cols: C T Y P D B Q
[147 153 130 134 166  92 113] -> L
[147 153 129 135 168  60 113] -> J
[147 153 130 135 168  60 113] -> M
q: [147 153 130 134 166  92 113]
L
tail: [153 130 135 168  60]
[113]
tail: [130 135]
[168  60 113]
tail: [153 129 135 168  60]
[113]
q: [147 153 129 135 168  60 113]
J

cols: S A V N
[ 95 132 129  90]  U
[ 87  55 161 122]  R
[149 132 138  79]  E
[140 132 139 118]  G
tail: [132 138]
[79]
tail: [ 55 161]
[122]

cols: boro buge bab Radot vavos norak tetem
[176  59  70  76 166  70  75] = Les
[203  53  70  68 190  70  74] = vone
[ 85 211 203 195  96 203 198] = Gufu
[201 177  38  68  70  39  44] = Nonos
[201 176 210 166 204 210 203] = feni
[190  81  91  94 171  92  95] = Bot
[198  69  70  68 190  71  92] = Lused
[ 68 155 118  68 191 118 119] = givap
[132 191 202 174 144 201 194] = gezuf
col: [203  38 210  91]
bab
tail: [ 70  68 190  70]
[74]
tail: [70 39]
[44]
col: [203  95  92]
tetem
tail: [201 176]
[210 166 204 210 203]

cols: F X H K
[119 155 178 125] = Dif
[151 125  66 108] = fesa
[166 169 167  68] = zodi
[175 149 179 125] = vizi
[157 139 120 176] = bubu
[120 155 178 125] = Fiku
[121 150 197 113] = Raf
[147 156 172  89] = vuno
[173 144  60 104] = zil
[123  93  60 105] = Mup
[ 80  81 121 176] = Zul
tail: [150 197]
[113]
col: [178  66 167 179 120 178 197 172]
H
tail: [121 150]
[197 113]
tail: [175 149 179]
[125]
q: [166 169 167  68]
zodi
tail: [119 155]
[178 125]
tail: [151 125]
[ 66 108]

cols: Nad mub fedo Nuka
[129 129 130  38] -> susuk
[ 83  77  83 214] -> kesir
[ 75 197 162  45] -> pobas
[186 196 186 101] -> kive
[ 76 197 186  51] -> Pesed
col: [130  83 162 186]
fedo
col: [ 38 214]
Nuka
col: [196 197]
mub
col: [ 77 197 196 197]
mub
tail: [196 186]
[101]
tail: [129 130]
[38]
tail: [ 76 197]
[186  51]

cols: ruv ruk matu Kized vanuv Mobev
[131 125 126 151 213 215] : milam
[131 125 126 151 213 216] : kap
[130 131 215 218 219 217] : dup
[130 124 126 151 220 214] : folo
col: [216 217]
Mobev
tail: [131 215]
[218 219 217]

cols: komo fesis lozu Fodi
[111  89  81 119]  muzu
[113  89  81  72]  fizi
[112  89  81  72]  Lalar
tail: [111  89]
[ 81 119]
col: [111 113]
komo
q: [113  89  81  72]
fizi
col: [72 72]
Fodi
tail: [112  89  81]
[72]
q: [112  89  81  72]
Lalar
col: [113 112]
komo

cols: vos Gipo Kupaf ninum pap
[165 156 102 141 163] = Rivut
[162 128 128  83 129] = beg
[165 155 102 141 145] = Zes
[143 191 147 128 116] = sur
[ 98 143 128 166 157] = kudaz
[135 139 165 102 144] = Dati
[172  86  88 107 139] = gof
[139 128 158 127 128] = rosu
[181  97 151 128 106] = Tatu
[110  81 128 119 164] = Gede
[136 109 105 128 128] = vanep
[165 157 102 141 163] = nos
tail: [165 102]
[144]
tail: [165 156 102 141]
[163]
tail: [191 147]
[128 116]

cols: fini Vedo loz posum Zevir Toreg dezo lanu zago
[142 102 135 119 119  73  42 134  79]  fab
[101 218 179 146 146 108  74 186 113]  getel
[101  78 179 146 146 108  74 186 113]  liso
col: [135 179]
loz
col: [102 218]
Vedo

cols: sego sino siruz mun
[145 123  98 104] : Pozu
[146 123  98 104] : kipem
[146 122 161 194] : riler
[199 122  98 104] : rif
col: [146 199]
sego
tail: [146 123  98]
[104]
col: [194 104]
mun
tail: [122 161]
[194]
tail: [146 122]
[161 194]
tail: [145 123  98]
[104]
q: [145 123  98 104]
Pozu

cols: Duv lubis timi gog pazo
[156 110 101 107 170]  tibog
[176 134 135 134 196]  Zabu
[185  69  57  72 208]  los
[104 133 135 133  94]  Tepo
[157  72  61  75 168]  vesi
[121 133 134 133 118]  Fid
[153  77  66  79 162]  Lus
[103  90  83  92  91]  mubif
[182  93  86  95 204]  nopun
[ 99 127 126 127  87]  latig
[89 79 69 81 71]  Lifu
[156 111 107 112 167]  biko
col: [ 57 135  61]
timi
tail: [89 79 69]
[81 71]
q: [185  69  57  72 208]
los
tail: [156 111]
[107 112 167]
col: [204  87  71 167]
pazo
tail: [134 135 134]
[196]
col: [127  79 111]
lubis

cols: deda puz Gepiv vol rurog
[126  68 141 111 119] : Mim
[125  68 121 160 132] : Mevur
[129  88 132  61 160] : meru
[128 112 125 219 124] : zod
tail: [126  68]
[141 111 119]
tail: [125  68 121]
[160 132]

cols: Goko doguk geren Rovu libu famu Biz Deme
[137 126 122 129 117 135 135 121] : nebu
[146 136 109 126 112 138 145 108] : bik
[122 138 128 125 142 119 126 130] : Liku
[143 129 117 132 115 137 141 176] : velas
[160 201  57 102 126 125 179  57] : durem
[143 129 117 132 115 137 141 120] : Tese
[151 139 105 130 108 142 151 108] : bezig
col: [126 136 138 129 201]
doguk
col: [141 179]
Biz

